The same turns and mirrors carry the whole set onto itself, and each row onto the other rows of its family. Which rows share a family with each named row? Give them in list order.
These 21 rows form 7 families of 3 rows each.
buv: [  8  -9 -12   6   5  10  17  11  -6   6   1   3  17]
voka: [ -8  -8  -8   7  -3   8 -14 -14   8  10   3   0  -6]
misas: [ -8  -8  -7   0   7   6  -7 -15  13  11  -1  -1  -6]
vakof: [-13  -7 -16  -5  -9  -1  10   8 -12   3  -3   7 -22]
Mize: [ -4  -7 -10  11   9   6  -9 -14   8  19  -1   2  -3]
Mif: [ 12 -12 -16  12   0  12  19  10  -7   6   4  -3   8]
voze: [  5  -4 -19   8   7   9  20   5  -7   4   2   0  15]
fena: [-10   0 -23   2 -13   4  12   9  -7   4  -2   3 -23]
fovup: [  5 -16 -14  10   6   7  12   6  -6   5   7   5  17]
bugu: [-18  -1 -14   5  -6   6  13  10  -4  11  -5  14 -19]
Mebu: [-10 -11 -12  10   7   1 -12 -13  13   8  -2   3  -2]
Duvi: [ -3  -7  -9   8   3   3 -12 -17   9  10  -7   1  -4]
Tuso: [-13   5 -11   1 -10   3  13  12 -11   7   0   6 -20]
rilo: [  1  -7 -11  10   3  18  18   8   3   5   3   0  15]
fur: [  9 -11 -13   3  -1  17  14  10   0   1   6   5  12]
lun: [  2  -9 -14  12   8  10  17  11  -4   9  10   1  12]
Zelir: [-11  -4 -24   4 -10   1  15  10  -6  -1  -8  11 -16]
goko: [ -1  -3  -4  13   0   2  -7 -19   3  11   3   0  -6]
fizi: [-13  -3 -18   3 -12   0   8  13 -10   7  -7  10 -20]
lel: [ -9  -2 -17  -3  -8   4   7  13  -1   6  -8   9 -25]
lono: [ -7  -5  -8   1   7  -2  -7 -19   5   9  -5   5  -8]

Same family as lun: misas, fena
Same family as lono: fovup, Zelir
Same family as rilo: voka, Tuso
Same family as Mize: Mif, lel
Same family as fur: bugu, goko
Same family as fizi: buv, Duvi

The same turns and mirrors carry the whole set onto itself, and each row onto the other rows of its family. Which rows share a family with each named row? Give them in list order.
These 16 rows form 4 families of 4 rows each.
D: [ -6  12  18  -4   4 -11  10   4   5   8  15   8  -7  12 -11  10   5  -7
  25 -10  11   3   4]
N: [-3 18 16 -6  3 11  2  4  7 18  7  0  4 -5 -9 19 -3 14 14  0  4  8  2]
X: [ -2   6  12  -5   3 -11   9   3   3   6   6  14   4  18  -6   6   0 -11
  27  -6  11   7   1]
U: [-10  25  -7   3   0   5  -2 -10  -3  -2   3  13   3 -16 -14 -14   0 -14
  18   7  12  -2 -27]
T: [-3 18 13 -8  8  4  7 17  2 15  9  0  9  2  0 14 -1  7 15  0  1  6  0]
V: [-11  11  -8 -11  -4  16  -6 -14 -15  -3   6  12   3 -15 -15 -13   0   2
  12   5  -7 -16  -5]
Z: [ -9  24  -6   1   3  -1   2  -3  -4 -13  -3   8  -1 -20 -15  -7  -8 -12
  17   0  14  -8 -24]
F: [-11  10  -5  -9  -4  23  -4 -14  -4   0  17  14  -6 -12 -12 -12   4  10
  15   2  -3 -12 -10]
Q: [ -7  18 -12 -13  -6  12 -11  -9  -7  -8  12  22  -2 -13 -12 -15   2   1
  19   6  -4  -9  -8]
P: [-3 17 10 -9  9  2  6 11 -3 15  5  6  0 -2 -6 25 -5  5 13 -8  3  5  7]
R: [ -7  23  -8   8  -3   4  -2 -15 -14  -4  -3  18  -3 -17  -7  -3  -7 -18
  15   0   9 -13 -17]
S: [ -7   7  14  -7  13 -20  13  -4   0  -4  12   5   0   9 -15   7  -4  -6
  23  -8  11   1   1]
G: [ -8   5  19  -3   9 -11  15  -5   2  10   8   4   0   9 -16  14   2 -11
  20 -11   7  -6   1]
E: [ -3  22  -5   0  -1   8  -8 -15 -12  -3   0  16  -7 -20 -17  -8  -4 -14
  14   3  11  -4 -22]
W: [ 0 11 16 -6  2  7  1  2 -3 18  1  7  7  1  0 19 -8  0 11 -7  0  8  9]
M: [ -8  17 -14  -6 -13  18  -8  -7  -9  -2  11  18  -3  -4  -1 -12   5   1
  19   9   0 -13  -8]

Same family as U: T, V, G
Same family as S: N, Z, F
Same family as Q: D, P, E

The same turns and mirrors carry the whole set onto itself, and each row onto the other rows of its family. Which rows share a family with each named row? Give them in list order.
These 32 rows form 4 families of 8 rows each.
gab: [10 -6 -9 -8  7 -9  9 -2 -4 12 -3  9 -2 -8 -4 17]
Sodo: [  2   2   0   7   2   4  -6  16   1   5  13  -2 -11  -6 -12  13]
Fogos: [ -6  -9   3 -13  -6  -2   4 -11   1 -10  -3  -3  23   4  -5   3]
luza: [  1  -2  -2 -11  -2   7   1  -3   9  -7  26  13   6   5  -7   0]
runa: [  1   1  11 -11  15  -6  -6  -2  10   5  -1  -2   0  -9 -12  -3]
Vob: [  6  -3  -5 -12  -3  -7   3  -7  -1   5  15  12  10   5 -18  10]
mudib: [  2  -8   2 -15   4  -6  -3 -11   5   0   8  10  13  -2 -17   0]
kuzag: [ -3  21  -4   2  11  -8   6   9  -3   3   1  -1  -5   4 -13   6]
zuvib: [-2 24 -9 -9  6 -9  5 -1 -3 -6 -4  1  5  4 -8  4]
nas: [ -3 -18  -7   8 -16   8  10   1  -6  -2  -3  -8  -9   1   6  10]
raz: [ -6  19 -12   3   7   6  12   9  -1 -11   9   8  -5   5   2   3]
gagok: [  8  12  -7  -3 -10   2  -4   9   0   3  15  -6 -15   4  -7  11]
Numel: [ -4 -14  -3  -5 -11  -2  13  -8  -6  -6  -5  -4  19   8   1  13]
gemop: [-16  -6  14   9   6   2   5   3   2  -2  -4 -15   5   4  -8  -4]
zusit: [ -5 -23  -2   0  -3  -3  16 -14  -4   4  -4   3  -3   4  -6  -5]
zep: [-14 -10   8   9  12  13   6   8   9  -8   6   1   1  -5   2  -3]
gepir: [ -7   2   4   7 -13   9  -2  13   0  -7   6 -20  -3   6  -1   9]
Desat: [ -7 -19  -2   6 -20  10   5  -2  -4  -6  11  -4  -1   9  -7   3]
zit: [ -1  10  -5 -11 -10   7  11  -4   6 -12   5  -8  -6  12  14  -3]
Vovus: [ -6 -10  -7  -2   6  -5  16 -14  -4  -2 -15   5  -3  -2  -2  -8]
dad: [ 10 -18  -5  -4 -12   4  -2   1   0   7  14   4  -8  -4  -6  15]
pum: [  5   4 -14 -11   7 -10  11  -7  -5   1 -12   9   2  -6  -1   9]
raf: [ -7  -1   1  12  -7   7   3   8  -1  -1   5 -14 -20   5  -5  -4]
bazog: [ -6  13   2 -13  -5  -4   4  -8   2 -11  -6 -14  10  11  -2  -5]
Vegag: [-13  -3   8   4  15  -2   5  -2   3  -3 -12  -5   0  -5  -8 -10]
rap: [  4  -7 -17   3 -12   4   7   5 -10   1  11   9  -5   0  -8  18]
rele: [  4  -2  12 -12   6   8  -5   4  17  -1  14  -5  -5  -5   5   1]
kilor: [ -4  -5  -3  -8  -7  10   8   1   4 -15   9   1  18   4  11  14]
papov: [  6  -1 -10  -5   9   4  12   4   3  -1  -1   9  -8 -10  15  13]
Sunur: [ -7   8   3  -2  -7  -3  11  -4  -1  -4  -8 -20  -3  15   2  -5]
Mubef: [ -3 -14  -6   0   3   7  15  -8   5  -3   5  11 -16  -1   5 -10]
gite: [  5   9  12 -11   7  -6  -7   4   9   9   7 -11  -2   0 -10   5]

Same family as gite: gab, Vob, kuzag, Numel, gemop, zusit, Sunur
Same family as rele: luza, raz, zep, zit, kilor, papov, Mubef
Same family as Vegag: Fogos, runa, mudib, zuvib, Vovus, pum, bazog

The same turns and mirrors carry the whole set onto itself, and each row onto the other rows of its family. Which rows share a family with each named row? Give them in list order.
These 32 rows form 4 families of 8 rows each.
gak: [ -3   6  -6  -2   3  -6  -6 -14   4   8  -2  -6  -2  -4 -13 -19  15   1
   6]
sines: [ -1  -2  14 -24  21 -16  -5  11   1 -10   8   7   0   4  -4  -6   5  18
  11]
ves: [  5  20   5  10  10 -16   1  -3 -13   0  11   5  10   4 -13   2 -15   9
   0]
koti: [  2   9  -7   4   4  -2   4   0  -3   3  -9   9  -5 -13 -17  -4   3   0
   9]
peki: [  9  11   9   7   4 -26  -2 -14 -11  -5  19   6  13  -2  -5 -12  -6  15
  -1]
zibus: [ -9  14   5 -20   9 -24   2 -18 -20 -15   5   4   8   4 -11  -1   2  -3
  -9]
gif: [  1  10 -10   1  -4 -13   1 -16   1  -6  -4  11 -12  -6 -20  -7   9   0
  -4]
Zabip: [-25   0  15 -10   4 -13  10 -12  -9  -6  -7   8  -5   2  -5  -1  12   5
   8]
vav: [ -2  31  -2   4  12 -16   4  -5  -2  -4  13  -1   2   4 -15  -7  -2  -4
  -1]
gefe: [ -8  -1  18 -13  18  -7  18   4  -4 -12   3  13  -1  -8  -2  -1   6   8
  14]
pagod: [ 11  -2  -4  -2   4  -4  -3   5 -10  -8   4   5   3 -17 -16  -4  -5  20
   7]
Muzu: [ -9   1  22 -12   6 -24  11 -11  -5  -4  -7  16  -7   5   7  -2   2  13
   1]
tute: [ 14  -8  -1  -2  14   3  -5  -6   0   0  16  -2   9   2  -8 -11  -6  18
   2]
Nerik: [ 15   7 -14  -6   1 -10  -6  -6  -1 -16   0  -5  -1 -14 -11  -3  -4  13
  -4]
Kov: [ -3  -5  19 -20   9 -19  -5  -8  -6  -2   9  11  -6  17  -9 -11   1  27
  -1]
Gek: [ 10   7  -3   0   4   0   2 -14  -1  14  -3  -4  -1  -1  -5 -20  -1   9
  -3]
Dapad: [ -7   6  14 -20   9 -18  17   1   0 -21   5  12  -7   0   8  -7   6  13
  -1]
vep: [  5  -1  16 -16  24 -13   4   1   2 -12   6  10  -6   6 -14  11  -6  14
   8]
nov: [-11   8  10 -24  20 -13   4   5   5 -17   5  -4  -3  13   3  -1   0  12
   1]
fipo: [  4   6  -6   2   5   7  13  -4  -5 -13   9   4  -5  -8 -21  -1  -6  12
   0]
Baf: [  6  -5  -2  -7   2  -8 -13  -9  -2  -4  12 -10   5  -8 -11 -20   7  21
   7]
rabel: [-19  -2   7 -15   3 -14   6 -15  -4  -7   5  14  -2  13   1 -15  15   4
  -6]
Fepos: [-17   0  11 -22   8 -22 -12  -4  -5  -3  -1   2  -3  13  -8  -7  11  15
   5]
dob: [ 11  -3  -5  -3   6 -18 -16 -17   6   6   4   5   1   4  -8 -17   9   5
  -1]
vigu: [-12   3  18 -16  16 -19  -2  -7  -1   0  -6  -1  -3  18   2   4  -3  13
   2]
Tiga: [ 10   8  -3  -5   3  -2  -3 -18  -1  -3   3 -17  -3  -5 -15 -11  -5  19
  -1]
limog: [ 15   6 -13   0   2  -8   0  -3  -2   1  -7   9   1 -11   0 -11   0   3
  -5]
rul: [  3  22   2   1   5 -26   1 -15   0  -9  21   1   6  -1  -6 -20   6   3
  -3]
retu: [ 11  14  18 -21  26 -16  11  -7 -14   2  12  10   8   3  -9 -12  -3   4
  -1]
zar: [-13   2   5 -11  18  -8  15  -6   3 -17   1  12  -2   3  -3   7   7  -8
   4]
luzu: [  4  13   6 -25  15 -26  -4  -5 -18  -3   8  13   9   9  -7 -13   2   2
 -10]
Runo: [ -1  14  17 -16  20 -13  17 -21 -17  -9   9   0   7  -1 -13   0  -2   0
   0]

Same family as Kov: gif, tute, vep, fipo, rabel, dob, zar
Same family as Zabip: gak, sines, koti, gefe, pagod, Baf, Fepos
Same family as Tiga: Muzu, Nerik, Gek, Dapad, nov, vigu, limog

The same turns and mirrors carry the whole set onto itself, and each row onto the other rows of its family. Which rows share a family with each named row? Give them in list order.
These 32 rows form 4 families of 8 rows each.
tel: [-13  11   0   2   2  -4 -18  13   1  -8  30  -4  -7   4  -3  10  -6]
dapu: [ 11   4   9 -12  10  16  -8   1  -5   5  37  -5  -3  -8   2  -4   3]
Nimi: [ -9  12  -2   1   5  -1 -22   7   1 -15  25  -2 -13   2  -4   7  -8]
sok: [  3 -10  -2   8   8   0 -15   4  16  14  17   7  16  -2   8  -5   5]
nilog: [ -2   2   9   1   5   2   5  15   4 -15  16  10  -3 -18  -1  13 -15]
lenu: [  3 -11  -1   6   7  -4 -21  -2  15  12  14   9   9  -3   6  -7   7]
Liri: [ -7   4   6 -11   0   4 -12   9   6  11  20 -11  18 -10  -5 -11   1]
kupef: [ -2  14  10   7   7  13 -18 -15   2   7  14   5 -12  -3   3  14  -8]
bevom: [ -7   8   7  -2   2   1   4  17   6 -12  14  10   1 -19   8  16  -3]
Diz: [ -5  20   7   7   5  10 -21 -13   2   3  16   7 -10  -1   3  12  -5]
fene: [-10  -6   2   0  -5  17  -9   2   4   2  -2  11   2  -3  14  13  -9]
roreb: [ 30  -5   7   4   4   4 -15   7  -2   3  17   2   8 -13   9   1  -8]
zaz: [-13  -3   2  -1  -9  18  -7   2   1   2  -1   5   1  -8  13  14   0]
pigog: [ 29  -9   4  -2   7   4 -16   0  -5   4  13   0   4  -8   2  -2 -11]
faben: [  2 -10  -2   4  11  -4 -16   9  14  13  14   3  10   1   1 -12   0]
Tagod: [ 17   0   8 -10   7  17  -9   3  -7   9  35  -5   1 -11   4   0   0]
Siz: [ 27  -9   5   2   4   5 -14  -3  -4   1   8   7   5 -12   4  -2  -7]
Tokev: [ 29  -6   9   4   2   3 -16   4  -1  -2  12   7  10 -11  10  -1  -8]
dat: [ 10   5   8  -7   9  13 -10   3  -5   1  41  -4  -2 -17   6  -6  -2]
puvo: [-10   0   5  -6   1  12 -12   6   9   9  22  -6  23  -8   0 -13  -3]
neso: [ -9   4   4 -10  -2   5  -7   9   6   1  21  -9  19 -15  -2 -13   4]
dalu: [ -9   4   8  -8  -2  10  -9   6   5   4  22  -6  24 -11   5 -12  -2]
sado: [ -3  16   5   2   3   3 -19 -14   2   7  12   7  -7   0   0  19   1]
gura: [  4 -10  -1   3  10  -9 -18   5  12  12  15   7   6   5   3 -10   5]
Kire: [ 13   1   9  -2   6  20  -9   7  -5   4  39  -1   2 -14   8  -6  -4]
bireb: [-11   0   3  -7  -6  17  -6   5   0  -1  -2  10  -3 -11  12  13   0]
Biku: [ -4   2   6  -5   4   2   3  13   5 -16  10  13  -4 -16   1  14 -11]
libo: [ -9  -5   3  -1  -3  21 -10   1   3  -6   1  15  -2  -7  12  10  -8]
zufa: [-11   5  -3   4  -1  -8 -20  10   5 -10  28  -3  -6  -1  -2  15  -1]
nuzom: [  3  13   8   6   6  10 -18 -12   3   8  11   5  -8   5   2  19  -4]
niba: [ -3   6  12  -3   3   5   3  21   4 -13  19   6   0 -15   3  17 -10]
Dulu: [ -8  11  -2   5   1  -6 -23   4   4 -12  28   2  -7   0   0  15  -1]

Same family as sado: Nimi, sok, Liri, bevom, pigog, Kire, libo
Same family as zufa: dapu, nilog, kupef, zaz, Tokev, dalu, gura

The same turns and mirrors carry the whole set onto itself, and each row onto the other rows of its family. Which rows share a family with each named row? Give them in list order.
These 40 rows form 5 families of 8 rows each.
nume: [ -3  -7   0  -2   4   7   9   9 -18  -1  -3   7  -8  10  13 -11   2 -23]
Subep: [  1  -7   4   0 -13  19   7  -4  -5   0  -5   2   5  -7   1   8  -9  13]
Laba: [-14 -12 -14  -3   1   5   0  -4  -5   3 -13   2  10  11   6  -5  26  -3]
Pumu: [-11  -1  -1  -8 -16  -2   7 -12   1  -8 -14  -1   6   9  -3 -12   9  -2]
Gam: [ -9   0 -20   4   0   0   2 -19  -8  -3 -13   7 -10   7   2   2  -1 -23]
Pozu: [ -2  10  -8  -7  -9  14   2   3  -6   8  11  -1 -11  -8  -8  12   8   6]
Mubel: [  0  14 -18   0  -5  12  -4  -2 -11   5  -3  -1  -4  -9  -5  15  -9   0]
Kosis: [-11  10  -1   2  15  19   5   0   2  -2   8   0   1 -16  -9   0   0  -7]
neve: [ -6   3  -7  -9  -7  21   9  -7   6  -4  13   7 -11 -17   1   8   2  -1]
mam: [  2 -13   2  11  -4  12   3  -5  -5   6  -7   6  -1 -11  -3  13 -10   6]
fuzos: [ -1   0 -11   1   5   3   3   5  -3   0  -9  11  10  10  12  -4  26   0]
zofek: [  1   5 -17 -11  -6   9  11  -1   0 -13  12   8  -9 -14   8   2   0  -1]
sefu: [ -3  12  -6   7   8  24   1   8   0   4  -3   7   8 -11   1   8  -1   1]
tagul: [ -1  -6  -9   0  10   1   4  -2  -7   2  -2   6   6   7  10  -2  32 -10]
bir: [-20 -10 -11 -10 -12   1   2 -12  -8  -3 -13  -6   1   8  -2 -11  10 -13]
notot: [-10  14   2   5   9  21   7   0   8  -3  -1   9   1  -8  -4  -2  -5  -8]
doka: [  1  -5 -13 -11  -2   9   9  -4  -8 -10  16   0  -8 -18   2   6   2   1]
Num: [  0  -2  -6  -7  -7  21   9   4  -8  -7   7   5  -5 -16  12   3 -12  -5]
kef: [ -4  -8  -9   6  -3   8   4 -19  -7   3 -19  11  -1   9  15   4   8 -23]
tugab: [ -7 -10   4  -3   4   4   9   0 -19   3   0   0  -8   8   6 -10  11 -27]
kub: [ -3   2   0  -4  -9   4   2   8 -20   9 -12   1  -1  14  10  -7  10 -22]
suzis: [ -4  -1  -6   2   0  -2  -1   2   1   4 -12  11   9   1  15  -6  28 -11]
leve: [-18 -11 -21  -2   5   8   1 -11 -11   0 -11   3  -4   5   7  -4   9 -26]
mora: [ -9   7   3   8   5  17   1   3   7   1  -3   5   5 -20  -5   0  -7  -2]
gumat: [  4  11 -10  -3  -8   3   0   7 -16   8   2  -2 -10   2  -9  11   0   5]
dar: [  2  -8   3   3  -5  22   7  -3  -7  11   6   6 -11  -3  -2  17   3   8]
Kedi: [ -7  -4 -12   6  -5  -6  -2 -15  -8   7 -16   7  -9   2   6   2   8 -27]
vorev: [  0 -16   7   7   6  18  10 -10  -5   1   3   3   0  -7  -5  10  -2   7]
muda: [  1  -1 -13  -5  -4   9   4   5   0  -7   8   7  -3 -25  10   4  -2   1]
dumir: [-10   7   4   5   4  27   6  -3   4   9   5   7  -8  -9  -7   9  -1  -5]
vasif: [  3   3 -10   0  -8   3  -5  10 -16   9   2  -2  -7 -14  -6  10  -7   2]
val: [  0   4  -6   0   1   6  -1   1 -16   9   6  -8  -6  -4 -15  13   2   5]
mego: [-15   8   1  -5 -12   6   4  -8   0  -1 -17   1   7   5   5 -14  10 -21]
gegen: [  0  -2 -17  -6  -7   3   3  -6  -3  -3 -10  10   7   4  21  -2  24 -10]
gaf: [-10  -5 -14   3   3  -2   4 -26  -6   0 -10   3  -6   4   0   2  13 -24]
dumol: [-10  -5   4  -1 -18  -5   3 -13   2   1 -18   2   4   1   3 -11  12 -12]
zama: [-11  -4   4  -9 -10  -3   7 -12  -1  -3  -6  -5   6   6  -4 -13  21  -8]
bopul: [  4 -11   6  11   1  17  10  -8  -5   4  -6  10  -4   4   0  12  -6   7]
Tatag: [-15 -15  -3  -3   5  11   5   7 -15   2  -8   2   3  10  10 -13  15 -18]
manu: [ -3  -8   0  -2  -5  -1   4   9 -14   5  -5   8  -6   1  16 -10  12 -26]

Same family as Kosis: tagul, doka, tugab, vorev, val, gaf, zama
Same family as mam: suzis, mora, Kedi, muda, vasif, dumol, manu
Same family as neve: Laba, Pozu, bir, leve, dar, dumir, Tatag
Same family as Num: Subep, Mubel, sefu, kef, kub, mego, gegen

